rotation ticks, each row followed by its count of ticks:
The counts run from 0 to 488.
[ 19 -10 -11   2  -2 -13 -30  -1   7   0 -14  -4 -15   3   1 -12  16  -2
   6 -15 -10  -7   9  17  -7 -12   2  -5  -5  -4  11  14   8   6  -4  -4] -> 411
[  0   4 -12   4  -8  -9  -7 -17 -13 -11 -14  18  -7 -28 -23  -4  14   4
   4  -5  -7  14  -3   7 -12   6   6   2  -7  -9   6   2  14  -5  -2  10] -> 366
[ -4 -13  19   9  -1  14  -5   0  -8  -7   3   5 -13  -8   8 -12  25   2
   8 -12   3 -13 -12   6  19 -19  -2  -5 -18   0   5  15  13   6  -6  16] -> 137
[  3   4   4   3 -15 -12  -7   5  -7 -15  -2  26 -21   1  -9  -7  -8  -7
  20  -8 -19   2  -4  21   3   5  12   8  -3  -9   0  10  21  -7 -10  15] -> 240
[ -9   8 -17   7  -5  -8  -4  -8  -4 -11  -9  23 -11  -7 -13   1 -10  -2
   0 -11 -22  14 -10  15 -12   8  10   0   4   5  -1  -1  21 -15  10   5] -> 453
[ 12  -9  -1   8  -2   7 -17 -16   6   5 -17  -5   4  -4  -9   0  27   2
  -5  -7 -10   4   3  -7 -11 -12  -4 -13 -16   5   3   8  13  -4  21 -13] -> 111
[ -4  -2   9  11   1  12  -8   3   6 -16 -10   8 -12 -18 -12   4  13  -3
   3 -10 -10  -8  12  -1  -9 -21   7 -18  -9  -4   7  13  10   1 -18 -19] -> 317
[  3   6   0   2 -13  -4   3  -9 -10  -4 -10  30  -6  -4 -10  -6  -2   0
  12  -1 -18   7  -4   4   3   6  22  -1  -9  -7  -6  -4  19 -14   4   6] -> 96
[ -8   5  -3   8  -8   7  -4  -5  -6 -17 -10  22  -1 -26 -31   1  10  -3
   2  -1  -2   9  -1  -3 -11  -7   8  -6 -12  -4   8   7  15  -8  -9   0] -> 103
[  8  -3  -4   9   0   1 -11  -7  -6  -1  -1  19   5  10  -8 -10   0   4
  -4   2  -5  15 -12  -4  -4  10   7   4 -18  11   2  -5  21 -16  19  21] -> 76
[ -2 -17   3  13  11   6 -27   4   5 -11   2 -12 -17   1  11  -6  10  -4
 -10 -20   0  -9  -6   4   1 -22  -1 -10  -5  10   7  11   8   7   0   5] -> 193
[  3 -12   1  14   4   9 -25  -2   7  -2  -4  -3  -3  -1   6   0  21   0
 -20  -9  -2  -5  -4  -6 -15 -18  -3 -18 -17  21   6   2  15  -1  11  -8] -> 337
[  3   3  -4   3 -11 -11   0 -10 -12 -14 -14  16 -16 -22 -16  -5   8  -1
  19  -9 -16  -3   1  11   6   1  14   3  -9 -18   6   7   5  -5 -16   7] -> 172
[-13  -6   7  17   7  14 -12  -1   4  -8   4  -3  -9   1   6   8   5   0
 -14 -14  -9 -14 -14  -2  -1 -20   6 -20  -9  22   4  -1  13  -6  11  -7] -> 87
[ 11  -9  12   6  -8  17   2 -14   0   5 -10   7  -5  -4  -2  -1  21  -1
  -1   0 -13 -13   3  -5   0 -16   6 -25 -20  -2   2  12  16  -2  10 -18] -> 393
[  9 -13 -11  13   6   1 -21 -16  -9  -6 -12  -8 -19 -17   8 -11  19   4
  -3 -14  -4 -10 -11  11  -1 -15  -5  -9 -12   3  15   2   1  -2  12   8] -> 299
[  4   8  -7   3 -14 -14   7 -14  -6  -6 -13  25 -10  -5 -13   1  -2   2
  16  -4 -23   5  -2  11 -12   8  21  -7  -7  -3  -2   5  18 -13  -1  -6] -> 203
[ -7  -9   9  17  -2  15   7 -13 -12  -4  -1  11 -16 -11  10  -2   8   7
  -4 -13 -10 -24 -22   3  11 -12   8 -11  -7   6   4  -4  13 -13  12   3] -> 350
[ 10 -12   8  15  -1   2 -22   5   2   2   2   9  -3  22   7 -18   5   0
   4  -8   5   4  -9   8  10   5  -2  10 -16   5   0   9  19  -1  13  29] -> 113
[ -3 -10  28   6 -10  10 -12   1  10   0   4   6 -13   9  10  -9  15  -1
  10  -6   0  -9 -12   0  17 -16  -3  -9 -16  -1  -5  18  17   4  -4  11] -> 62
[ 23 -10  -7   8   4   0 -24  -9  -9  -6 -10 -10  -4 -14  -4 -18  24   2
   5 -10  -4 -10   5   5   0 -11   0  -4 -21  -9  14   9   1   7  -2   3] -> 73
[  2 -11   6  11   3  14 -11  -1 -15 -12   9   9  -5   0   3 -13   7   5
  -3  -6   4  -2 -13  -5  18  -9   5   3 -18   1  14   2  10   0   4  35] -> 69
[ -2 -13  18   8  -4   6 -12   2  13   0   0   0 -17  13   9   0  12  -4
   3 -13 -11 -16  -4  10   4 -25   2 -16 -12  16  -6  23  18   2   3  -3] -> 237
[-11  -5  15  13  -9   9   2 -16 -10  -2  -2  16  -7  -7   4  -7  18   9
   5  -5  -5  -9 -25  -1  19  -6   7  -5 -18   2  -1   1  17  -5  13  22] -> 100
[ 14   7 -13   8  -2   3 -10  -7 -19  -9  -2  22  10  -1 -14  -9  -6   0
   2   1  -2  15   3  -8   2  10  17   5 -22  -6   9 -11  14 -13   6  25] -> 108
[ 10  -9  -2   9  -1   1  -9 -20   1   5  -8   4 -10   2  10  -2  11   8
   2  -9 -19 -21  -8   0  -6 -13  13 -19 -15   7   2   5   6  -5  23 -12] -> 199
[ 16 -14   0  15   6   1 -26   1   2  -2   0  -7 -13  15  18  -9  11  -3
   0 -15 -12 -17  -3   7   5 -21   6  -7 -12   4   6  13  -2   4   7   0] -> 268
[ -1  -3   1   9  -2  -1 -16   3  -3 -20  -6  11 -19 -10  -1  -4   4  -4
  12 -15 -17 -10   8  13  -2 -17  13  -6  -5 -11  10  12   2   2 -22  -5] -> 423
[ 10  -2 -24   7   4 -11 -26 -11 -11 -13  -7  -1 -14 -15 -13 -11   6  -1
   0 -11 -12   3   6  13  -8  -4   9   5  -7 -10  17   4   4  -1  -7   7] -> 335
[ -8  -4  15   1  -8   4  -7  -4  11  -5 -12   6 -15 -11  -5  -4  24  -1
  14  -7  -9  -7   4  10   4 -16  -2 -13  -9  -5   1  28  19   6  -6  -9] -> 98
[  0  -2   0   4   6   3 -26   1   7 -21 -10  12  -8 -26 -24  -1  12  -2
  -3  -8  -4  11   9   5 -17  -6  -1  -6  -7  -5  11  12  16   5 -16  -2] -> 404
[ 15   0  -9   5  -5 -12 -21   3  -5 -11  -6  16   0  15 -10 -14  -5  -6
   3 -11  -4  16  -2  13  -6   9  10  14 -10  -4   1   5  14 -10   4  24] -> 77
[ -8  -5   9   8  -6   7   3 -21 -11  -7  -4   7 -14 -21   8  -3  21   7
   4 -11  -8 -23 -15   1  17 -13   5 -12 -12   0   6   6   8  -1   7   0] -> 243
[  5   1 -18  10   6 -14 -26   2  -8 -20  -5  10 -18 -10 -13  -5  -4  -4
   2 -15 -11   6   0  17 -11  -2  12  12  -6  -9  17   4   5  -9 -14  12] -> 228
[ -4  -7  16   8   0  11 -19  11  12  -8   6  13   1  10  -4 -11   9   0
  -5  -5   8  14 -10   1   6  -2  -6  -1  -7  13  -5  10  23  -3  13  24] -> 257
[ -3  -5   9  15   2  13 -15  12   2 -11  14  14  -2  20   7   5 -14 -10
  -7  -7 -13   3  -3  -2   2  -9  17  -7 -14  12  -2   4  21 -10  -2   9] -> 126
[-11   3  -8   9   3  -5 -16   4   6 -18  -6  19  -4  -4 -23   6   0  -7
  -5 -12  -3  24   1   8 -19   1   7  -3   0   7   3   2  21 -14  -1   5] -> 190
[ -8   3   5  10  -7  -2  -2   1 -14 -18   8  27  -4   0  -9  -9  -8   0
  11  -5  -5   2  -6   5  13  -2  13   9 -11  -9   6   3  17  -8  -9  26] -> 208
[  0   3  -9   6  -7  -9 -19   6   5  -7 -10  18   0  13 -21  -1  -6 -10
  -4  -8 -12  26  -3   8 -19   2   9  -3  -4  13  -5   2  27 -15  11   5] -> 484
[ -9   3  -8   2  -4 -10 -14  -1  12 -13 -14  10 -16 -10 -15   2   3  -4
   4 -19 -17   8   0  17 -23  -6   4 -11   6   9   1  13  19  -5  -2 -15] -> 47
[ -1  -5  -3  15   9   1 -25   9 -13 -14  13  10  -9  10   0 -13 -12   0
  -7 -13   1  11  -6   5   4   0  11  13  -8   6   8  -3  10  -5  -2  25] -> 264
[ 10 -15   6  10   2  10 -17 -11 -11  -8  -3   1 -11 -15   6 -15  23   6
   7 -11   4  -7  -1  -2  12 -17  -6  -3 -20  -5  12  10   5   9  -3  12] -> 105
[ 17 -10  -2  10  -3   6 -12 -18  -3   8 -10   2  -3   3  13 -14  16   5
  -2  -7  -1   2 -15   1   9  -4   1  -5 -18   9   2   1  14 -10  31  12] -> 112
[ -5 -10   8  15  10  16 -17 -11  -1  -1   3   8  -2 -12  -4   0   8   0
 -19  -9   5   0 -12  -8  -5 -12  -3 -14 -15  22   5  -4  17  -3  18   7] -> 369
[  1   5  -8   0  -8 -10 -15  -4   7  -3 -15  20   0  -5 -21  -2   2  -3
   0  -8 -16  18   2   8 -20   3   3   1  -2   7  -1   0  24 -13  14   6] -> 115
[ -1 -11  -9   8  -6  -8  -6 -19  -8   0  -8   1 -22 -14  14  -4  11   6
   6 -18 -18 -18 -22  17   3 -12   6 -12  -4   3   6   9   6  -3   8   1] -> 418
[  8 -18   2  18  11  10 -28   5  -3 -10   6  -6 -13   7  10 -10   5  -1
 -10 -14   6  -8  -8   7  10 -20  -3  -2 -17  15  11   4   8   6   6  20] -> 300
[  3  -7  -5  -1  -5 -17 -22  -6   7  -1 -14   2 -24  -7   0  -4  11  -4
  11 -15 -11  -1   0  26  -9 -11   1  -3   4   3   2  20  10   6  -8   2] -> 10
[-14  12  -2   8  -5   2   0 -12  -3 -19  -7  24 -11 -21 -17   8  -5  -2
  11 -10 -18  10  -7   4 -15  -7  18 -10  -2  -2  -2  -1  20 -10  -8  -4] -> 278
[ 10  -7  21   8  -1  20 -11   3   5  -7   4   0  -6   9   4  -7  16  -2
   9  -3  -3 -18   2  -8  10 -23   7 -16 -23   3   5  20  14   3  -7   1] -> 356
[ -2 -11   6   2   2  -4 -21  -1  13  -1  -9  -9 -20   1   5  -2  20  -4
   2 -21  -3  -6  -9  16  -3 -20  -8  -9  -2  11  -2  24  15   8   3   0] -> 487
